In the data rows, 128 means zero.
Here are some points, one per row:
[ 97  99 139 159 167 159 201 178 173 159 130 137 139  84 151 109 154 143
 146 167 125 153 184 191 184 170 184 184 168 117  80 106 152 124 159 142
 113 153 138 115 134 151  87  78 119  72 168 101 125 130  82 136 124  92
 133  81 128]
[116  89 155 186 136 154 195 146 153  97 157 174 178 136 117  92 111  66
 116 126 201 116 114  90 129 149 152 143 154 164 194 126 163 116 125 108
 145 147 137 136  96  71 166 185 174 114 112  85 163 132 122 117 128 126
  95 136 144]
[133 112 119 180 189 166 211 210 160 125 130  68 117 122  94  93 101 150
 101  83 142 110 104  98  86 105  75 102  93 114  72 145 115 207 134 116
 129 121 114 112  97  59  86 118  95 132 139 195 160 160 167 196 125 130
 132 161  96]
[136 169 115 159 198 171 187 143 138 165 143 137 118 135 137 111 138 119
 107 119 137  78  56 128  79  76  78  90 117 144 183 189 187 177 194 129
 101 128 119 102 175 177 158 183 116 100 143  60  67  83 120  87 117  85
 133  90 135]
[167  72 119  82 132 127 218 191 174 178 130 111 109 150  92 116 153 119
  71  99  83 133  89 162 101 149  95 127 144 157 159 151 118  38  91 138
  97 109 109 115 119 147  98 167 177 175 102 161 125 116  97 135  99 122
 132 106 148]
[140 135 141 109 146  93  83 117 102 156 114 102 126  73  80 130 145 112
 138 157 196 121 187 125 131 175 140  62 122  84 157 116 106 114  65 118
  97 106  83  86 153 125 138 161  95 126 138 115 116  80  97 152 150 114
  64 116 109]
[122  83  92  90 119  82  89 187 141 142 228 129 144  90 131 115 115 148
 155 114  87 119 142  99 152 151 101 150 212 145 128 154 119 151 117 113
 140 142 124 137  81 113 157 220 158 171 109  79  82 125 150 123  86  92
 140  86 119]
[109 121 123 158  96  49 119 129 135 132 125 152 161 114 164 122 108 146
 102 132 131  76 127 120 137 112  79 170 160 170 194 181 136 145 120  53
 145 134  94 134 135 130 108  85  79 171 149 227 179 159 138 125 164 141
 137 100 152]
[135 123 163 163 155 179 196  97 130 133 166 105 150  96 127 133 129 141
 157  56 129 138 187 180 194 164 150 154 171 108 175 124 130  97 127 107
 145  85 118 110 168 122 142 101  81 132 148  95 120  94 177  98 100 136
 158 172  92]
[120  92  56 118  86 134  98 131 197 148 181  73 130 174 102 112 123 116
  95 141 113 111 133 187 136 119 177 213 144 169 126 146 149 166  93 124
 136 122  97 106 140 110 182 184 122 164 137 110 132 104  98 111 116 186
 106 118 102]
[148 112  69  69  90 132 158 113 108 145 113 149 112 110 165 201 167 127
 155 121 147 129 109 109 117  92 132 128 131 123 110 116 118 149  81 106
 188 216  79 112 172 109  83 111 132 100  73  96  97 145 125 132  95 162
 122 184 194]
[147 173 229 136 132 172 143 127  86 111  83  78  97  45 119 120 140 114
 111 140  63 121 105  84  96 136 167 192 124 140 155 160 183  90 192 104
 159  93 123 118  71 105 139 196 167 100 171 141 135 183 114 131  72 168
 101 133  92]
[127 106 120 131 175  63 103 144 120 111 132 117 117 199 163 150 171 141
 192 113 103 128 109 115  47 100 156 140  98  93 108 109 124  68 126  77
 156 154  94  93 129 139 172  66 145 136 115  95 130 159 152  91 132  94
  90 183 109]
[155 155 149 156  93 140 123  95 140  83 166 124 130 155 110 137 133 115
 106 183 141  83 163 114  93 120 120 130 104 146  83 117 108 116  52 102
 120 113 165 183 111 172 118 102  82 100 184 129  73  96 130 128  73  59
 129 111 168]
[179 210 144 136 171 184 139 158 103 120  97 152 127 152 119 110  98 125
 168  93  96  91 132 196 184 130 194 157 155 139 138  92  56 139 122  82
 124 133  94 149 138 121 153 174 140 137 106 151 109 125  63 167 167  96
 125 125 153]
[104  87 117  79 144 122  97  71 116 100 154 162 138 133  98 116 105 113
 123 108 107 183 118 101 114  88 136 138 162 151 154 196 178 172 132  71
  58 110  60 134 123 150 112  71 156 119 145 174 141 139 133 208 163 129
 152 107 108]
[ 91 121 123 115 111  86 121  82 128 125 143 200  63 146 169 121 196 108
 121 105 141 169 107 113 150 147  77 154  92 113 126 116 119 119 165 195
 182  85 154 112 116  81 167 120 119 106 144 199 106 198  96 183 143 137
  91 144  85]
[154 141 117  77 118 113 120 173 145  83  98 226 174 136 123 180 181 101
 147 125 118  92 120 140  94 159 142 130 109 102 110 172 146 169 136 190
 105 113 120 139  97 102 147  74 116 142 108 154 105  92 178  88 167 170
 157 141 165]
[114  69 143  74  67  47 134  93  86 120 113 101  99  96 103 107  74 105
 127 161 160 147 141 151 112 121 160 154  92 102 126 127 114 102 226  86
 100  44 233 163 151 109  91 152  92  85 106  93  97 178 110 111 119 118
 141 160  83]
[126 117 106 123  68 127 129  92  91 193 136 191 149 134  84  96  66 138
  88 138  88  75 125 119 108  82 135 106 128  53 111  94 138 135 187 176
 183 177 108 110  85 133 144 104 122 180 141 182 145  91 165 184 137 106
 119 130 118]
[162 186 200  85  95  92 103 130 178  97  98 144 112 100 124  48 113 137
 130 121 151 170 146 101 115 106 111 101 108 129 120  93 115 127 134 130
  71 179 146 154 192 132 127 120  92 156 130  89 145 116 120 125  69 122
 123 123 124]
[202  99  74 185 128 125  66 143 116 172  86 159  99  90  69 120 105 121
 116 119 145 162 120 108 130  97 143  90  96 151 101 109 132  99 104 101
 143  95 179 171 132 129 157  87  75 129  96  78 140 140 109 119 109 135
 146  77 149]
[115 118 104 156 100 103 120 110  70 143 133 107 125 171 149 142 203 198
 154 168 134  94  90 115 117 161 134 131  80 137 148 136  70 124 127 155
  70 200 120 134 114 110 154 120 149 111 146  97 132 139 172 171 165 181
 181 126 156]
[146  87  96 118 127 159  85  91 112 133 104 156 181 168 186 206 140 159
 180 150 149 120 117 161 116 129 113  72 134 143 139 120 180 160 152 148
 117 114 129 117 159 116 124 157 139 186 156 223 170 202 160 153  62  82
 107  82 127]
[104 148  81 106 133 107 119 150 133 140 109 157 151 177 187 202 170  98
 159  95 103 114 143  98 125  87 115 143 104 117 131  78 125 128 129 190
 148 114  96 158 121 189  76 179  96 112 152  98 192 102 164 186 154 143
 132 129 136]
[146 170 150  98 146 128 107 114  84 147  87  60 146 139 161  66 107  54
 139 133 184 142 190 131 134 112 113 143  96 151  97 143 128 138  98 135
 160 113 206 115 129 145 104  94 182 159 127 121 100 101 146 142 131 129
 167 103 119]
[154 217  77 173 114  86 103  90 120  95  72 127 162 119 126 119 100 139
  72  97 152 158 183 198 170 157 116 121 165 128  83 145 116 104 104 143
  88 111  49  97  98 160 156 189 167  97 129 120 111 140 125 112 113 101
 129 164 137]
[126  87 161 112 110 114  69 157 149  58 134 170 143 134 146 149 112 178
  86 102 111 100  87 154 133 113 131 104 103 146 103 128 123 103 130 204
 186 118 128  62 192 130 118 127 136 106 142 123 103 115 176 183 201 159
 155 125 144]
[ 95 113 170 129 162 191 178 125 126 102 141 153  75 100 155 115  92 112
 126 182 135 167 215 159 134 125 112 107  59 118  93  88  69 117 116  96
 112 131  76  97 102 131 191 198 129 109 106 148 158 132 132  59 134 151
 176  90 108]
[115  67 153 152 104 112 105 135 100 107  90 103 110 128 143 164 189 170
 185 111 150 132 117  93 128  64 129 104 149 113 118 162 104 148 149 166
 159 146 131 148 114 155 147 132 142 142 141 149 148  98  45  98 149 155
 186 198 134]
[147 138  49  98 116 118 145 106 118  90 101 114 164  74 132 104  93 128
 137 120 107 134  80 114 132 149 106 117 123  75 105  99  96 111  65 105
 118 140 202 195 171 152 151 103 156 110 181 115 142  98 115 103 126 122
 110  94 101]
[148  78 152 155 108 102 109  87 123 122  88 110 132 186 153 145 140 160
 189 119 108 157  95  91 138 115 112 133 109  99 153  69 140 137 124 168
 119 137 120 108  79  73  53 116 125 101 119 112  55 126 121  55 143 155
 126 107 125]
[127 170 147 122 148 147 101 169  90 137 129 111  89 181 118 146 118 136
  54  81 172 163 185 163 134 195 125 103 180 104 123 114 128 154 147 103
 127 179 168 169 158 174 141  92 121 102 139 134 111 122 137  98 109 199
  89  92 126]
[138 146 111 110 133 101 132 132 154 141 236  43 123  58  84 110  94  96
 132 150 118 148  98 132 114 118 128  87  95 127 145  97 202 133 153 207
 147 144  89 150 113 125 131  92 132 117 125 213 148 192 137 122 165 125
 147 147 146]
[100 181 180 188 160 150 172  96 148 121 149 131 145 134 108 113 137 148
 132 175 106 157 217  85 146 141 159 106  76 114 133 167 122 105 155 135
 136 102 184 168 184 160 100 111 132 173  50 107 110 201 109 135 142 139
 108 117 101]
[146 143 107 117 114 133 102 114 133 118 120  83 123 109 111 151 156 110
  69 127 114  64 164 120 159  94  82 128 133 124 152  86  97 161 116 123
  74 115 230 101 130 148 132  65 160 109  53 116 169 100 127 108 102  94
 108 121 124]
[149 141 112 131 143 161  70 159 115 104 129 127 116 134  88 110 136 145
 109 214 126 196 145 169 159 130  81 103 112 130 148 136 134 131 114  81
 161 135 174 191 138 124  78 110 149 126 146 102 153  68 157 128 147  97
  96 182 127]
[121 114 141  87 144 141  95 113 140 141 127 141 155 184 189 135  95  99
 126 165  95 111  85  89 140 149 128  60 149 151 143 126  67 122 143 181
 144 123  87 132 115 128 106  82  93 110 140  97 149 153 107 117 126 174
 155 199 107]
[ 59 141 136 121  71 145 115  95 107 114 128 106 170 164 163 174 154 160
 163  92 120 128 110 136  83 153  92  94 104 146  85 128 162  85 151  97
 155 147 118 115  69  82  95 101 114 114  98  73 135 108  47 133 150 144
 137 124 153]
[ 92 144  99 135  70 146  87 164 181 175 201 148  68 116 132  95 116  97
 148  89 145 105  78  98 138 126 201 125 137 131 123 156 127 113 126  84
  66 106 121  74 113 132  63 134 157 144 161 198 144 122 165  89 131 111
 118 125 133]
[ 96 148 153 160 207 179 129  95 161 139 102 117 117 123  99 146 112 142
 123 154 140 132  59  99 144 182 111 222 208 120  96 102 140 119 120 118
 126 133 112 150 132 159 164 164 115 168  66 140 100  75 161 138 122 120
 139 129 166]
[ 66 154 186 135 150 136 194 127  91 157  75 121  91 107 105 146  86 142
 118 127 105 146 100 139 141 124 185 157 174 188 148 159 144 161  77 165
 128 107 152 106 133  99 160 149 132 132 133  80 156 139 132  99 149  73
  83 136 135]
There is one direction along which these points spread out most. Take the direction at right angles to it along which they spread out most. Then take the direction at right angles to both along which they spread out most. Go by this last direction. How far along it is each point below, from 0 to 99? The average is 50, and the first point in the table lies past the average. One standard deviation of the points above along it is 16.
[127 106 120 131 175  63 103 144 120 111 132 117 117 199 163 150 171 141
 192 113 103 128 109 115  47 100 156 140  98  93 108 109 124  68 126  77
 156 154  94  93 129 139 172  66 145 136 115  95 130 159 152  91 132  94
  90 183 109] : 58
[138 146 111 110 133 101 132 132 154 141 236  43 123  58  84 110  94  96
 132 150 118 148  98 132 114 118 128  87  95 127 145  97 202 133 153 207
 147 144  89 150 113 125 131  92 132 117 125 213 148 192 137 122 165 125
 147 147 146] : 14
[ 97  99 139 159 167 159 201 178 173 159 130 137 139  84 151 109 154 143
 146 167 125 153 184 191 184 170 184 184 168 117  80 106 152 124 159 142
 113 153 138 115 134 151  87  78 119  72 168 101 125 130  82 136 124  92
 133  81 128] : 57
[146 143 107 117 114 133 102 114 133 118 120  83 123 109 111 151 156 110
  69 127 114  64 164 120 159  94  82 128 133 124 152  86  97 161 116 123
  74 115 230 101 130 148 132  65 160 109  53 116 169 100 127 108 102  94
 108 121 124] : 50
[116  89 155 186 136 154 195 146 153  97 157 174 178 136 117  92 111  66
 116 126 201 116 114  90 129 149 152 143 154 164 194 126 163 116 125 108
 145 147 137 136  96  71 166 185 174 114 112  85 163 132 122 117 128 126
  95 136 144] : 51
[104 148  81 106 133 107 119 150 133 140 109 157 151 177 187 202 170  98
 159  95 103 114 143  98 125  87 115 143 104 117 131  78 125 128 129 190
 148 114  96 158 121 189  76 179  96 112 152  98 192 102 164 186 154 143
 132 129 136] : 69
[ 66 154 186 135 150 136 194 127  91 157  75 121  91 107 105 146  86 142
 118 127 105 146 100 139 141 124 185 157 174 188 148 159 144 161  77 165
 128 107 152 106 133  99 160 149 132 132 133  80 156 139 132  99 149  73
  83 136 135] : 53
[ 92 144  99 135  70 146  87 164 181 175 201 148  68 116 132  95 116  97
 148  89 145 105  78  98 138 126 201 125 137 131 123 156 127 113 126  84
  66 106 121  74 113 132  63 134 157 144 161 198 144 122 165  89 131 111
 118 125 133] : 37
[148  78 152 155 108 102 109  87 123 122  88 110 132 186 153 145 140 160
 189 119 108 157  95  91 138 115 112 133 109  99 153  69 140 137 124 168
 119 137 120 108  79  73  53 116 125 101 119 112  55 126 121  55 143 155
 126 107 125] : 53
[ 59 141 136 121  71 145 115  95 107 114 128 106 170 164 163 174 154 160
 163  92 120 128 110 136  83 153  92  94 104 146  85 128 162  85 151  97
 155 147 118 115  69  82  95 101 114 114  98  73 135 108  47 133 150 144
 137 124 153] : 59
[179 210 144 136 171 184 139 158 103 120  97 152 127 152 119 110  98 125
 168  93  96  91 132 196 184 130 194 157 155 139 138  92  56 139 122  82
 124 133  94 149 138 121 153 174 140 137 106 151 109 125  63 167 167  96
 125 125 153] : 76
[136 169 115 159 198 171 187 143 138 165 143 137 118 135 137 111 138 119
 107 119 137  78  56 128  79  76  78  90 117 144 183 189 187 177 194 129
 101 128 119 102 175 177 158 183 116 100 143  60  67  83 120  87 117  85
 133  90 135] : 60
[115  67 153 152 104 112 105 135 100 107  90 103 110 128 143 164 189 170
 185 111 150 132 117  93 128  64 129 104 149 113 118 162 104 148 149 166
 159 146 131 148 114 155 147 132 142 142 141 149 148  98  45  98 149 155
 186 198 134] : 55
